The rows below fall into families. The same turns and mirrors carry the whole set onto itself and the rows of a family onto each other. For each named row, which other rows are in its family? Write them in the order they are listed.
These 32 rows form 4 families of 8 rows each.
q_40: -0.29 -0.56 +0.48 -0.57 -1.30 +0.91 -2.82 -1.48 -3.79 +0.83 -0.44 -0.80
q_254: -1.03 -2.09 +0.65 -0.50 -2.21 +0.39 -3.44 +0.94 -2.52 +1.87 +0.71 -0.59
q_26: +2.18 +1.67 +2.33 +1.11 -0.03 +1.49 -0.82 +1.73 +1.04 +0.32 +0.53 -0.42
q_501: +1.16 +0.40 +2.58 +0.66 +0.54 +0.89 -1.12 +3.11 +1.16 +0.44 +1.14 +0.59
q_622: -1.85 -1.39 +1.28 +0.13 +0.13 +0.57 -2.15 -1.08 -3.56 +1.07 +0.42 +0.42
q_304: -1.90 -2.58 +1.06 +0.66 -1.45 +0.35 -2.48 +0.95 -2.27 +1.38 +1.30 -0.25
q_500: -0.55 -1.20 +0.90 +1.43 -2.99 +1.39 -3.02 -0.20 -1.74 +1.48 +0.95 -1.48
q_192: +0.62 +0.03 +2.03 +0.08 -0.16 +1.06 -1.78 +3.79 +1.09 -0.44 +0.54 +0.10
q_526: +1.90 +1.85 +2.37 +0.63 +1.45 +1.44 -0.48 +0.72 -0.16 -0.62 -0.02 +0.44
q_520: +0.89 +0.59 +2.64 +0.20 +2.04 +0.85 -0.80 +2.04 -0.01 -0.52 +0.68 +1.53
q_151: -0.43 -0.37 +0.58 -0.52 -1.36 +0.96 -1.93 -2.38 -3.07 +1.08 -0.12 -0.29
q_256: -0.48 -0.04 +1.14 +0.90 -1.42 +1.64 -2.63 -2.24 -2.99 +1.14 +0.01 -0.83
q_958: +0.42 -0.51 +0.42 +0.39 -2.81 +1.58 -3.33 -1.24 -1.51 +1.78 +1.01 -1.02
q_805: -1.33 -1.84 +0.73 -1.00 -0.73 +0.34 -3.12 -0.13 -3.67 +0.95 +0.22 +0.25
q_378: -1.61 -2.15 +0.62 -0.89 -0.70 +0.19 -1.92 -0.66 -3.09 +0.65 +0.65 +0.72
q_677: -0.02 -0.78 +0.41 -0.06 -2.79 +0.97 -3.16 -0.41 -2.62 +1.80 +0.09 -1.64
q_742: +0.00 +0.47 +2.07 -0.69 +2.05 +0.42 -0.52 +2.64 -0.50 -0.64 -0.27 +0.85
q_570: +0.41 +0.20 +2.05 +0.31 +0.36 +1.62 -1.46 +3.76 +1.11 +0.04 +0.60 +0.29
q_365: -0.04 -0.84 +0.56 +0.12 -3.24 +1.28 -2.78 -1.14 -1.59 +1.76 +0.62 -1.08
q_140: -0.76 -2.62 +0.20 +0.17 -2.30 +0.58 -3.02 +0.87 -1.58 +1.09 +1.76 -0.24
q_595: +1.57 +1.91 +2.02 +0.68 -0.30 +2.43 -1.44 +2.04 +1.16 +0.46 -0.09 -0.73
q_225: -1.35 -2.21 +0.26 -0.62 -0.06 -0.05 -1.73 -0.38 -3.16 +0.83 +1.04 +0.51
q_631: -1.17 -2.50 +0.59 -0.30 -2.58 +0.52 -2.80 +0.59 -1.67 +1.33 +1.37 -0.05
q_242: +2.18 +1.03 +2.32 +0.30 -1.33 +2.24 -1.08 +2.76 +0.73 +0.31 +0.01 -0.24
q_982: +1.75 +2.11 +2.24 +0.33 -0.71 +2.08 -2.07 +1.73 +1.14 +0.27 -0.34 -0.66
q_797: +1.16 +2.34 +1.99 +0.08 +1.57 +2.15 -0.55 +0.78 -0.28 -0.22 -0.77 +0.02
q_444: +2.21 +2.18 +2.53 -0.27 +0.24 +2.45 -0.72 +0.76 -0.52 -0.06 -0.92 +0.40
q_13: +0.74 -0.32 +2.43 -0.46 +0.21 +1.14 -0.54 +3.94 +0.15 +0.26 +0.36 +0.96
q_400: +1.18 +2.49 +2.29 -0.50 +1.51 +1.47 -0.81 +0.51 -0.45 +0.03 -1.09 +0.06
q_945: -0.01 +0.59 +2.05 -0.35 +2.20 +1.30 -0.54 +2.51 -0.34 -0.64 -0.06 +1.04
q_948: -0.19 -0.18 +0.46 -0.42 -0.57 +0.97 -2.06 -2.45 -3.08 +1.55 +0.23 -0.29
q_194: +0.79 +0.84 +2.66 -1.00 +1.75 +1.37 -0.21 +1.90 -1.13 -0.15 -0.49 +1.61

Which other rows belong to the same family as q_194? q_622, q_304, q_500, q_256, q_242, q_444, q_13
Which other rows belong to the same family as q_570? q_151, q_378, q_365, q_595, q_631, q_797, q_945
Which other rows belong to the same family as q_40? q_254, q_26, q_501, q_526, q_520, q_805, q_677

The rows below fall into families. The same turns and mirrors carry the whole set onto itself and the rows of a family onto each other. For each named row, which other rows are in its family? Write them in the order they are listed.
These 32 rows form 4 families of 8 rows each.
q_92: +1.07 -2.01 +0.83 +0.00 -0.24 -0.04 -1.45 +0.76 -0.34 +4.87 +0.23 -1.46
 +0.90 -0.99 +0.30 +0.64 -0.98 -1.72
q_413: +1.27 -1.69 +1.07 -0.48 +0.17 +0.53 -2.20 +1.18 +0.15 +3.70 +0.12 -1.57
 +2.03 -0.51 +0.55 +1.63 -1.67 -3.34
q_628: -0.62 -1.11 +1.12 +2.94 -3.76 +0.00 +0.71 +0.19 +0.44 +3.76 +0.54 +0.47
 +4.34 -0.13 +0.14 +0.66 -1.33 -2.03
q_341: -0.17 -1.63 +3.62 +2.37 -1.00 +1.37 +0.10 -1.19 -0.37 +1.99 +0.75 +0.84
 +1.33 -1.92 -2.03 +1.92 -0.10 -0.13
q_540: +1.94 -1.59 +2.40 -0.20 -0.17 +0.88 -2.29 +0.41 +0.58 +3.86 +0.18 -1.40
 +1.35 -1.67 -0.23 +2.46 -1.25 -2.25
q_291: +1.76 -0.50 +2.77 +3.33 -1.69 -0.57 -1.12 -0.36 -2.19 +2.52 +0.59 -1.90
 +2.70 -1.17 -0.61 +0.06 -3.17 +0.12
q_275: -1.03 -1.71 +0.24 +2.45 -3.50 -0.46 -0.07 +0.59 +0.41 +2.55 +1.70 +0.28
 +3.04 +0.13 +0.30 +0.09 -2.05 -1.61
q_504: +1.12 +0.79 +3.42 +1.33 +0.65 +1.33 -1.15 +2.29 -1.98 +1.21 -0.64 -2.22
 +3.15 -3.47 -1.52 +1.66 +0.41 +0.08
q_355: +2.05 -0.24 +2.56 +2.47 -0.47 -0.47 -0.78 -0.28 -2.86 +2.24 -0.74 -3.06
 +3.46 -1.53 -0.83 +0.34 -2.69 -0.68
q_835: -1.32 -1.44 +1.39 +0.13 -1.73 +1.98 +0.11 +2.51 +1.32 +0.98 +1.55 +0.90
 +3.37 -1.28 -0.05 +1.32 +1.18 -2.64
q_515: -0.03 -2.07 +0.48 +1.59 -3.93 +0.17 -1.10 +0.23 +0.76 +2.40 +1.80 +0.36
 +3.65 -0.16 +0.86 +0.47 -1.72 -2.43
q_686: -0.87 +0.32 +1.47 +3.17 -3.10 +0.71 +0.07 +2.13 -1.82 -0.26 +0.95 -0.51
 +5.40 -2.02 -0.41 -0.31 -0.09 -0.02
q_310: -0.54 +0.06 +2.88 +3.02 -2.36 +0.95 +1.53 +1.03 -1.67 -0.43 +0.69 -0.60
 +4.76 -2.36 -1.46 +0.01 +0.20 +0.09
q_865: -0.70 -0.80 +1.11 -0.42 -1.60 +2.11 -1.06 +2.83 +0.96 +1.05 +0.52 -0.01
 +4.10 -2.45 -0.03 +2.05 +1.85 -2.41
q_698: -0.17 -2.47 +3.52 +1.79 -1.18 +2.20 -0.25 -0.98 -0.86 +2.29 +0.65 +0.34
 +1.46 -0.99 -2.08 +1.94 -1.38 -0.86
q_171: +0.65 +0.30 -0.25 +0.39 -1.57 -0.55 -0.98 +3.45 -0.77 +1.52 -0.84 -2.36
 +4.94 -1.33 +1.74 +0.33 -1.20 -2.01
q_57: +1.46 +0.44 +3.12 +0.32 +0.94 +1.29 -0.80 +1.64 -1.56 +0.96 -1.83 -1.80
 +3.24 -3.31 -0.58 +2.13 +0.74 -0.52
q_130: -1.27 +0.87 +2.23 +2.69 -2.29 +0.08 +1.05 +1.74 -1.75 +0.25 +0.52 +0.10
 +5.36 -2.11 -0.78 +0.51 +0.58 +0.17
q_169: +2.23 +0.13 +0.67 +2.31 -1.04 -0.41 -0.10 +0.25 -2.67 +2.09 -0.53 -1.66
 +3.86 -1.07 -0.99 +0.44 -3.08 +0.64
q_824: +1.17 +0.32 +2.02 +3.14 -1.09 -0.38 -0.24 -0.21 -2.79 +2.41 -0.19 -2.39
 +2.75 -1.93 +0.01 +0.53 -3.37 -0.03
q_469: +1.80 -2.17 +1.13 +0.07 -0.22 +0.78 -1.95 +0.45 +0.61 +3.30 -0.65 -1.52
 +0.93 -1.14 +0.53 +1.67 -1.91 -2.29
q_747: -0.66 -1.62 +1.38 -0.39 -1.47 +1.30 -0.67 +2.44 +1.63 +1.13 +0.05 +0.89
 +3.48 -1.35 -0.26 +1.66 +2.01 -2.09
q_328: -1.84 -1.41 +2.62 +0.41 -1.36 +1.14 -0.52 +1.92 +1.48 +1.41 +0.16 +0.22
 +2.35 -2.08 +0.78 +1.76 +1.79 -2.74
q_760: +0.81 +0.64 +0.71 -0.03 -1.49 -0.57 -0.69 +2.49 +1.06 +1.39 -0.55 -2.22
 +4.78 -0.81 +1.88 -0.76 -0.56 -1.20
q_185: +1.00 -0.15 +2.21 -0.21 +1.38 +0.71 -1.31 +1.99 -1.60 -0.22 -0.92 -1.89
 +1.84 -3.06 -0.32 +1.50 +0.02 -0.11
q_120: +1.48 +0.62 +0.43 +0.75 -1.51 -0.54 -1.84 +2.92 -0.49 +1.66 -0.35 -2.87
 +4.26 -2.37 +1.52 -0.17 -1.66 -2.52
q_967: -0.42 -1.99 +2.60 +2.74 -0.93 +1.35 +0.04 -0.37 -2.25 +2.11 +0.21 +0.80
 +1.43 -2.36 -2.08 +2.95 -0.73 -0.85
q_316: +0.93 +0.83 +0.40 +0.74 -0.98 -0.74 -0.42 +3.22 -0.69 +0.95 +0.15 -2.51
 +5.38 -1.83 +1.19 -0.30 -0.14 -2.40
q_973: -0.40 -1.91 +3.48 +2.21 -1.80 +2.12 -0.33 -0.37 -0.71 +1.90 +1.51 +0.91
 +2.53 -1.29 -2.20 +2.34 +0.34 +0.18
q_347: +1.14 -0.72 +3.21 +0.07 +1.65 +1.61 -0.82 +2.34 -0.89 +0.80 -0.85 -1.50
 +3.25 -3.08 -1.56 +1.82 +0.77 -0.73
q_78: -0.39 -0.94 +0.72 +2.46 -3.80 -0.15 +0.19 -0.10 -0.62 +2.38 +1.67 -0.63
 +3.59 +0.24 +0.72 -0.12 -2.26 -2.52
q_511: -0.67 +0.65 +2.43 +2.75 -2.16 +0.76 +0.83 +1.42 -0.79 -1.35 -0.57 +0.00
 +5.33 -2.18 -0.49 +1.59 -0.32 -0.39

Which other rows belong to the same family as q_835? q_413, q_355, q_310, q_698, q_316, q_347, q_78
Which other rows belong to the same family as q_171? q_341, q_275, q_57, q_130, q_824, q_469, q_747

The rows below fall into families. The same turns and mirrors carry the whole set onto itself and the rows of a family onto each other. For each named row, which other rows are in its family? Write them in the order they are listed.
These 32 rows form 4 families of 8 rows each.
q_546: -0.58 -0.44 +2.58 +0.43 -0.31 +0.53 -0.18 -1.95 -0.77 -1.13 +1.57 +0.85
 -2.49 +0.50
q_932: -1.60 +0.43 +2.08 -0.45 -0.82 -1.01 +1.15 -0.36 -3.85 -3.39 -0.84 +0.70
 -1.76 -0.67
q_951: -1.00 +0.24 +1.40 -1.49 +0.82 +0.34 +1.44 -0.55 -2.46 -3.42 -1.00 +0.68
 -0.98 -0.50
q_721: -0.99 +2.19 +0.95 -1.22 -0.30 -1.78 +0.12 +0.27 -1.17 -3.63 +1.03 -0.68
 -1.70 -0.99
q_625: -3.23 -0.58 +2.92 -1.14 +1.27 +2.31 -1.27 -1.43 -0.80 -2.24 +1.72 -0.68
 -0.80 -1.15
q_249: -2.50 +0.29 +3.77 +1.06 -1.27 +0.87 +0.23 -2.89 +0.55 -0.63 +2.02 -1.46
 +0.98 -2.36
q_81: -2.23 +1.03 +2.01 +1.28 +0.18 -2.31 +0.69 +0.75 -1.91 -2.04 -0.73 -1.43
 +0.61 -4.01
q_660: -2.37 +2.37 +1.93 +1.64 -0.44 -0.37 +2.71 +0.26 -1.29 -1.55 +0.09 -0.78
 +1.89 -3.46
q_423: -3.06 +0.03 +2.38 +3.43 -0.66 +1.17 +0.54 -1.15 -0.01 -1.44 +1.47 -0.86
 +1.95 -2.27
q_440: -3.24 -0.18 +2.63 +3.50 -0.44 +1.84 -0.01 -0.07 -0.84 -1.20 +0.81 -0.01
 +1.53 -2.31
q_136: -3.43 +3.05 +2.50 +1.59 -1.32 -0.69 +2.25 -0.09 -2.11 -0.24 +0.91 +0.44
 +1.13 -2.30
q_812: -1.08 +0.64 +2.43 -0.78 +0.13 -0.37 +0.75 -0.60 -3.67 -2.44 -1.54 +0.51
 -1.82 -0.62
q_46: -2.43 +2.16 +1.06 +0.81 -1.55 -0.73 +2.47 +1.07 -0.99 -0.79 +0.52 -0.16
 +1.99 -1.66
q_864: -0.75 +2.62 +1.28 -1.01 -0.33 -1.50 +0.04 +0.96 -1.52 -2.28 +0.95 -1.03
 -2.16 -1.61
q_661: -1.51 -0.43 +2.62 -0.09 +0.61 +0.63 +0.32 -2.18 +0.02 -1.29 +1.50 +1.35
 -1.92 +0.67
q_586: -1.35 +2.52 +1.51 -1.12 +0.55 -1.20 +0.78 +0.91 -2.89 -2.41 +0.39 -0.51
 -2.13 -1.64
q_706: -3.85 +0.90 +3.94 +1.61 -0.27 +0.32 +0.68 -3.10 +0.79 -1.05 +1.95 -0.67
 -0.35 -2.52
q_349: -1.70 +0.33 +2.23 +1.44 -0.86 +0.43 +0.44 -2.10 -0.64 -2.63 +1.21 +1.02
 -3.10 +0.54
q_941: -3.60 +0.69 +2.04 +1.07 -0.28 -2.37 +1.17 +1.24 -1.97 -1.47 +0.02 -1.19
 +0.45 -3.88
q_336: -2.10 +0.07 +1.02 +0.07 -0.50 -2.09 +1.01 +0.45 -1.99 -2.79 -0.06 -1.77
 +1.54 -3.27
q_209: -2.99 -0.77 +3.29 +2.28 -1.16 +1.38 +0.45 -2.62 +0.00 -1.28 +1.96 -1.42
 +0.97 -2.06
q_612: -3.32 -1.16 +1.88 +2.08 -0.07 +1.10 +0.22 +0.12 -1.33 -0.47 +1.67 +0.18
 +2.28 -1.95
q_445: -3.74 -0.74 +3.36 -0.48 -0.05 +2.03 -0.19 -1.75 -0.39 -2.95 +0.41 -0.90
 -2.45 -0.87
q_110: -1.72 -0.88 +2.55 +0.11 -0.06 +1.05 -0.52 -1.57 -1.68 -1.42 +1.68 -0.06
 -3.05 +0.56
q_133: -1.99 +2.22 +1.66 +1.00 +0.53 -2.14 +1.94 +0.37 -1.71 -1.86 -0.39 -1.04
 +1.06 -3.48
q_786: -1.82 +2.92 +1.87 +1.21 -1.33 +0.07 +2.36 +0.58 -1.10 -0.65 +0.44 -0.18
 +1.91 -2.51
q_43: -1.24 +1.57 +1.99 -1.50 +0.55 -0.66 +0.53 -0.46 -3.51 -2.09 -0.25 +0.04
 -2.22 -0.16
q_394: -2.95 -0.77 +2.79 +0.22 -0.42 +2.21 -1.01 -1.89 -0.91 -1.53 +1.51 -1.20
 -1.81 +0.43
q_246: -4.04 +0.11 +3.24 +2.96 -0.08 +1.86 +0.27 -0.55 -1.11 -1.61 +1.57 +0.87
 +1.26 -2.47
q_284: -3.34 -0.54 +3.54 -0.28 -0.19 +2.56 -1.26 -1.59 -1.05 -2.11 +0.42 -1.39
 -1.79 -0.73
q_840: -2.55 +2.43 +1.24 -0.42 -1.66 -1.89 +0.70 +0.65 -1.94 -2.31 +0.70 -1.40
 -2.60 -1.11
q_704: -3.47 +0.53 +3.58 +0.60 -0.97 +0.40 -0.09 -2.48 +0.07 -0.70 +2.72 -1.02
 +1.76 -2.05

Which other rows belong to the same family as q_546? q_249, q_81, q_440, q_812, q_864, q_786, q_284
Which other rows belong to the same family as q_349? q_951, q_625, q_136, q_706, q_336, q_612, q_840
Which other rows belong to the same family as q_423? q_660, q_586, q_209, q_110, q_133, q_43, q_394

